In the data rows, the value 128 means zero.
In the table below, every row is followed by its label. The labels come from one hidden rule.
[245  83 174  93  75 102 164 199 184 110 210 186 188 190   0 174 228  89
 154  73 140  76 255 121  87 119 102  14   5 172 178 151 144 212] d
[216  73 172  83  54 145 161 167 120  64 108 161 255 228   0 174 208 125
 141  93 137 137 238 110  71  98  96 132  10 157 191 138 116 176] d
[ 20 160 115 131 121 131 114  85  75 124 185 121 138 159 158 129 123 159
 116 161 124 160  77 106 138 139 138 160 106 129 133 136 111 100] j
[207 113 137  97 128 129 146 176 222 152  51 161 168 118  85 123 106 123
 130 189 138 111 150 168 141  92  97  42 162 127 110 104 139 149] d
[163  99  62 109 105 153  52  86  86  80 103  89 213 251 108  96  99 135
 106  24 142 223  90  32  95 111 139 112 255  97 157 135 105 115] d
[ 82 146 174 118 123 140 175 142 186  81 126 110 142 146 101 140 172 144
 135 115 114 165 124 171 100  69 108 134  94 133 155 132 119 137] j
[231 119 134  98 130 121 176 165 156 140 175 141 174 151  35 142 165 120
 131 134 142 108 179 142 123 138 103  66 147 150 167 140 127 136] d
[220 118 154 111 110 119 225 192 212 119 150 155 117 125  20 167 221  99
 146 175 132  77 240  78 139 132 105 102 156 160 191 124 157 167] d
[ 34 155 140 175 130 123 146 119 100 133 152 143  74  96 255 127 139 145
 122 201 116 106  63 171 142 110 139 128  82 118 121 138 138 118] j
[189 102 139 117 123 117 132 156 255 180 112 149  49  54  74 110 142 104
 124 232 142 134 131 175 150 102 121  40 123 134 136 118 132 141] j
[ 98 101  88 112  83 140  79  78  76 122 138 114 197 184 116 123 129 139
  99   0 150 157 161  63  77 163 117 209 149 135 159 144 110 103] d
[ 93 122 142 154 137 122 173  99  50 165 171 123 104 131 117 147 160 154
 131 182 119  99 104 105 130 134 139 152 138 144 118 139 131 138] j
[129 136 139 106 112 117 178 191 137 116  97 152  91 158 114 143 143 103
 147 254 133  93 194 185 128 106 129  56 121 143 125 110 141 150] o
[ 54 143  87 143 152 124  90  78 125 170 117 110  49  79 120 101  84 142
 121 143 141 105  87 152 117 129 149 132 214 105 141 122 135 123] o
[179  96 156 124 145 134 177 163 106 169 113 192  71   0   4 138 122 124
 136 137 135  62 193 142 119 154 132  35 114 114 144 125 154 155] d
[255 130 109 132 145 110 129 118 255 143  70 182 112  33  31 108  83 108
 132 172 146 144 146  77 128 103 120   0 184 127 121 112 151 140] o
[ 87 124 141 147 120 119 117 106  55 150 216 112 109  64 255 152 143 159
 131  84 114  58 124 109 144 207 161 202   0 146 137 159 139 103] j
[ 79 137 158 133 161 118 161 185 208 134 154 119  26   7 240 123  94 132
 141 255 106  73 106 255 161 111 135  97 155 123 104 112 139 134] o
[ 36 167 117 163 147 151  85  96   0 116 153  54 128 139 209 114  92 165
 110 147 115 200   7 143 160 117 142 223 199 117 127 123 120  68] j
[111 150 117 140 128 141 118 156 151  98 119 129  95 133 123 120 108 115
 118 169 133 130 124 160 139  90 130 138  90 120 111 117 136 132] d
[110 107 138 134 120 133 106  89 126 110 113 114 114 169 144 127 101 131
 117  59 140 177 133  66 124  97 130 164 190 121 114 140 118 132] j
[221 109 147  81 106 133 102 174 155 123  91 172 252 227   0 135 139 100
 132 122 153 137 190 110  93  92 108  49 128 147 151 117 120 163] d
[147 102 145  95  82 142 158 135 135  86 147 126 154 210  76 156 160 109
 129  63 120 138 121  81 105 126  88 200  80 152 159 140 116 163] j
[147 141  89 134 141 104 194 115 201 188 106 163  74  21 126 134 123 127
 131 219 121  98 117 149 168 191 157  65 116 131  79 120 141 114] o
[ 96 109 124 146 130 126  42  67   0  68 151  64 193 255 196 144 111 139
  95  31 149 177 122  11  83 192 121 193  63 129 141 132  92  96] j
[124  99 146 121  95 150 116 177 132  55 148 126 203 180  64 136 149  95
 138 108 131 162 186 136 107 106 103 165 108 144 152 121 106 123] d
[255 122  80 106 154 110 127 146 255 183  63 184 127  52   0 111  93  95
 112 156 153 139 174 133 133  96 120  18 182  95  69 107 166 144] d
[ 14 131 130 147 107 131  82  46   0 109 239  78 121 255 255 143 163 171
 130   0 112 110  89  89 147 217 154 255  46 145 134 158 104 102] o
[103 160 110 138 162 122  97 135 151 159  73 109  22  46 157 103  80 121
 128 167 126 171  89 227 158  89 111  47 217 117  80  99 142 112] o
[229  97 131  86  85 125 113 182 161 109  64 143 221 144  39 129 146  80
 129  74 144 167 215 131  89  78  94  96 212 139 133 119 120 140] d
[137 137 133 134  93 147 159 148  52 101 123 113 154 171 142 145 156 124
 125 143 118 177 118 153  92 146 102 108  52 129 145 140 102 118] j
[190 105  58 122 157 100  68  67 126 180  73 140  72  70 142 100  62 132
  95 125 163 148  92  25 116 179 177 188 226  95  93 131 141 109] d
[ 87 131 126 135 127 124  81 144 146 142 103 142 142 145  87 110 101 137
 110 180 127 119 100 166 136 107 125 145 183 128  97 119 129 130] j
[255  56 148  96  65 134 138 194 217 138 129 138 232 193  34 170 209 105
 137  43 150 156 255  64  78 120 100 145  33 147 185 134 117 167] d
[186 163 143 127 137 109 159 147 224 131 104 157  88  60 147 123  99 107
 136 255 122 115 126 236 116 100 139 100 188 117 103 108 160 143] o
[101 111  83 129 128 117  71  63  93 159 152 138  94 159 143 125 113 160
 108  36 142 115  91   9 102 219 162 210 125 117 121 145 129 107] d
[255 103 148  89  95 150 137 134 130  82 120 144 236 157  54 139 151 114
 127 185 140 148 196 104  74  97  88 112 151 152 167 132 116 156] d
[156 136 130 131 145 127 167 128 209 136 128 134  80 108  98 123 131 124
 142 145 128 117 119 175 144 114 119  81 159 135  91 125 148 147] o
[175 128  73 129 175 129  93 107 192 196  54 157  74  97 101 110  39 116
  89 131 129 154  74 117  97 120 140  54 252 107  81 108 144 118] d
[229 143 113 105 127 142 152 189 255  87  70 165 151  76  55 118  98  98
 132 201 140 169 195 180 148  51 108  48 153 138 129 109 131 153] d
[133 170 157 147 159 113 179 130 132 171 105 164   0   0 112 149 118 118
 141 255 113  56  77 233 196 111 151  60 131 131 114  95 141 131] o
[ 82 184 150 149 159 142 133 150 221 137 103 133  89  29 159 111  85 119
 150 241  97 136  95 255 193  68 105  80 211 119  87  98 135 124] o
[186 137 134 124 134 141 117 122 168 103  89 130 115 133 120 110  89 102
 122 152 141 168 136 168 143 129 113  91 167 113 110 110 140 140] j
[  0 164 123 156 170 108 109  82 129 140 121  81  79  87 239 113  75 168
 133 102 109  59  80 172 168 170 167 134 121 120  62 123 137  99] o
[ 75 138 136 151 108 134 158 105  83 124 166 114 111  55 207 146 174 139
 137 126  88 111  60 197 125 147 121 119   0 158 172 140 137 103] o
[101  83  81 116 110 124  91  93  95 109 109 114 140 197  98 101 102 145
 112  90 146 103 129  14 115 162 141 164 125 114 107 154 118 128] d
[220 101 163 127  99 115 198 157 154 147 138 145 222 125  37 165 181 117
 134 138 142 121 136  85 121 123 113 167 133 144 145 133 140 140] j
[ 89 130 108 141 133 122  54  56  93 161 150 114 130  83 196  89 107 144
 107 122 145 122  55 136 108 176 139 170 164  89  88 140 127 100] j
[113 102 106  99 104 151 105 139  89 106 122 141 202 186 120 124 166 134
 112  61 139 169 151 104 105 106 109 142 152 127 161 123 116 131] d
[127 110 129 117 126 143 150 114 125 141 109 149 115 105 123 141 142 123
 136 131 145 144 171 103 125  85 125  99 127 142 112 132 126 115] d
[164 110  86 125 141 136  87 156  96 128  97 111 154 213  93 131  91 119
 120  41 134 121 120  46  94 115 120 169 198 122 122 123 109 124] d
[ 12 188 159 157 131 154  94 123 100 115 143  93 113 112 169 130 127 174
 146 127  86 148  59 199 172 100 128 207  46 111 135 124 133 100] o
[152 142 105 129 124 117 136 144  86 157 115 124 129 103 117 122 105 140
 120 112 140 171 140 155 132 158 118  83 118 128 109 138 139 125] d
[  0 123  99 148 134 149  38  45   0 119 189  69 106 206 203 119 100 167
 111  48 135 190  81  19 127 198 119 255  94 120 131 140 100  94] j
[147 138 118 130 154 124 106 131 164 168 102 101 115  86 175 102 113 136
 123 221 141  75  85  99 137 121 146  53 222 108 104 119 149 102] o
[129 112  83 128 182 105 101 110 199 187  89 127   0  13 146  87  40 119
 100 212 156 102  87 138 146 113 168  66 240  92  65 121 166 127] d
[155 129  79 115 152 130  88  91 195 108  87 142 132 126 118 114  55 117
 109 194 123 163 163 140 135  47 128  97 166 117 111 109 127 124] d
[102  78 114 114 127 105  92  77  35 139 142 151 167 209 128 132 117 149
 111   0 159 122 152   0  71 185 164 158 153 130 190 159 115 104] d
[ 58 155  85 137 173 140  87  54 101 138 104 101 110 145 180  91  27 133
 112 184 127 127  57 169 157 110 145 175 174  91  98 114 119  96] o
[116 111 164 107 109 144 153 177 158  70  77 154 157 170  44 135 132 105
 140 171 126 181 136 181 146  48 113 112  87 136 140 115 112 141] j
[ 24 147  98 167 183 117  75  46  80 170 144  67   9 118 255  85  87 192
 102 167 119 110  34 157 172 183 153 187 255  96  62 132 116  90] j
[ 51 109  96 144 140  95  97  56 136 203 120 128  65   0 162 108  79 148
 130  61 142  49 129  83 132 167 160 136 171 124  94 140 138 103] o
[  0 151 128 136 171 145  75 122  24 147 113  68 126 157 234 109 110 157
 117 153 108 206  62 121 131 150 150 209 146 114 111 119 101 100] j
[108 163 175 137 120 125 184 129  62 185 149 115  92 104 159 100 125 128
 113  75 116 131 137 150 129 132 154 125  46 146 131 122 143 109] j
[ 31 139 149 139 120 144 137  91  67  85 191 120 145 175 208 135 162 132
 132  86 114 113 107 113 112 135 122 189  67 126 154 150 117 109] j
[255  95  79 126 109 134  62 114 170 142  93  97 188 212 120 119 120 123
 101 114 138 180 147  51 101 131 125 161 155 108 134 115 104 127] d
[ 91 155 147 124 134 139 165 201 200 119 115 134  99  95  71 130 181 113
 136 170 110 120  93 201 119 101 104 106  58 139 156 111 125 148] o
[170 152 215 106  92 162 191 209  47  40 145 115 123 163  37 169 215 145
 162 223 106 125 189 179 111 102  87 119   0 160 153 141 112 154] j
[198 173 104 145 166 147  60 142 227 156  13 129 111  46 107  71  41 101
 127 255 126 153  76 150 151  52 131  97 255  87  68  91 138  86] o
[163 124 154 118 102 135 123 138 154  85 189 157 148  74  60 169 145 117
 132  63 116  97 169 123 138 123 121  64  91 137 172 127 136 154] j
[ 49  97 138 129 100 129 105 134  61  94 175 112 164 198 154 137 153 144
 124  26 136 130 160  40 111 193 124 126  45 151 173 152 123 152] d
Which label does each new row get?
[172 107 188 109  95 147 145 145  42  74 197 122 161 203 110 177 225 149
 143  37 122  87 143 113 107 167 128 129   0 148 165 140 122 137] j
[194 124 138 112 102 125 142 126  24  93 168 103 215 173 149 106  98 131
 123   0 125 177 116  62  92  94 123 180 104 123 122 114 109 140] j
[ 91 166 144 147 115 139 171 206 131 112 163 124 123 115 123 147 130 136
 148 177  94  88 111 192 160  93 123 148  59 137 160 140 119 127] o
[179 152 145 135 128 111 150 154 180 121 119 136  72  72 128 124 125 150
 152 125 117 151 114 148 152 154 154 130 133 140 162 132 141 131] o
[254  91 101  74 125 109 109 151 191 122 107 167 140 104  96 132 118  85
 111 135 141 135 196  81 104 127 102  24 214 131 110 118 165 175] d
[105 131 156 136 126 114 172 183 255 165 100 147  96  50  67 128  69 113
 151 255 123  96 110 206 175 100 141  32  95 135 110 102 161 134] o
[199 159 112 120 124 137 166 132 110  74 182 131  98  39 154  95 153 132
 156 220 122 135  80  92 137  60 105 135  91 112  96  98 105 132] o
[239  99  97 120 114 131 127  98 138 125 102 153 173 151  52 134 112 111
 117  44 147 154 178  64  86 138 106 137 246 122 122 136 124 178] d
[ 57 182 169 135 164 140 125 134  73  81 116  80 116 123 154 107 129 141
 147 232  93 169 104 248 159 120  94 168 104 121 101 123 114 107] o
[101 110 138 132  95 156 101 104  62  93 117 112 170 255 215 134 165 173
 121  66 121 184 122 103 131 149 133 229 130 111 136 115 108 112] j
[ 98 145 163 126 124 122 142 163 117 111 153 165 123 111 169 151 183 125
 138 150 118 105 154 107 125 109 118 173  74 145 137 138 119 114] j
[ 48 136 193 141 129 113 218 142  74 138 164 117  95  54 109 161 199 110
 153 217 105  51 142 181 183 159 113 126  22 156 160 132 158 136] j
[203 128 162 131 101 136 145 172 207 116  92 167 163 138  52 137 143  93
 132 186 130  94 155 161 123  77 103  63 139 148 143 107 130 179] j
[157  90 126 142 119 114 133 141 146 152 190 130 160 175  87 156 136 156
 127 112 138 121 187  73 117 161 122 124  59 134 157 140 109 142] d
[210  95 171  99  86 112 171 155 118 136 143 153 191 152  54 155 171 109
 151  67 143  96 219 108 108 160  99  32  99 149 194 147 123 180] d
[ 93 137 137 153 103 164 119 117 141 101 160  70 160 183 188 135 130 145
 124 117 133 154 111  78 112 113 112 146 121 133 169 128  92 104] j
[241  94  96 116 118 137  79  46 170 158 122  94 184 226 160 127 145 126
 101  23 139 184 161  28 111 169 127 148 107 127 168 136 105 137] d
[ 72 150 117 159 139 112 112  94 143 137 159  93  26 116 172 116 109 134
 131 174 113 100  25 146 157 166 163 128 147 106 110 126 129  84] o
[  2 173 138 147 152 148 121  73  52 152 157  89  95 173 243  95 116 146
 110 159 101 162  84 106 163 147 160 255 118 118 100 130 107  88] j
[  0 164 184 154 136 135 183 181  53 148 179 110 114 101 207 115 173 136
 144 153  87  55 160 162 166 151 145 163   0 141 152 141 126 122] j
[135 146 113 146 118 122 144 146  98 131 124 116 138  58 195 119 135 126
 131 138 137 129 126 208 126 128 135 110 110 133 123 139 131 124] o
[156 134 132 110 147 120 165 183 168 140 138 141 108 118 136 143 151 116
 146 135 127  68 116 159 146 131 130  42  33 147 150 122 149 151] o
[136 158 142 135 143 144 108 141 255 127  80  95  69 129 162  97  83 122
 137 255 119 146  78 203 157  86 124 170 177 117  92  98 133 117] o
[112 102 142 127 120 106 127  87  51 160 173 130 178 120 204 140 167 154
 125  40 128  71 123 102 135 200 157 115  78 142 143 150 132 146] j
[  0 155 148 170 127 145 120  94  68 114 171  86  91 143 248 139 147 167
 104  80 107 149  11 135 128 179 145 155  83 118  88 148  89  63] j
[ 27 176 129 145 171 137 111 133 193 113  53 105 116  41 160  79  80 129
 120 255 107 127  20 229 198  99 136 108 208  98  71  93 129  84] j
[223 107 138  93 117 125 152 169 175  97 101 147 184  98   5 141 149  81
 133 216 137 180 204 135 122  49 104  83 191 145 181 117 146 136] d
[184 157 161 102 129 134 156 197 175 113  35 155 138  76  34 142 113 111
 137 255 116 160 138 186 152  35  90  44 127 123 134  99 129 163] j
[255  83 129 101  73 132 108 172 118 107 135 170 255 255  56 160 185 115
 129   0 143 170 249  53  74 128  96 101 107 128 183 135 134 160] d
[191 119 150 127 104 139 194 148 133 107 126 149 186 173 135 136 167 116
 145 175 109 108 101 179 127 102  98 134  33 132 143 136 136 124] o
[ 43 151 116 149 135 150 153  97  36  62 130  87 108 250 207 122 175 148
 134 105 102 158 105 125 161 133 132 139  94 139 134 137 103 110] o
[126 112 122 143 170 128 130 101  75 141 140  89 116  98 135 118 109 125
 127 192 121 138  65 170 157  91 142 160 164 121  91 131 150  81] o
[142 148  92 148 175 115 148 139 234 174  99 139   4  45 157  90  58 103
 126 249 139  96  65 208 172  84 168  37 254  90  83 110 151 119] o
[  0 128 132 169 164 104 171 137  68 202 190 105  16  27 164 124 170 162
 144 194 105  37  54 171 192 146 152 155  73 138  96 145 174 113] o
[ 88 161 155 147 129 122 112 119  88 102 115 129 108 185 169 134 124 129
 132 161 116 132 120 109 127 147 120 158 120 119 148 125 127 109] j
Which column or columns does the hidden rule look at? Columns are counted from 0, in order:
2 18 22
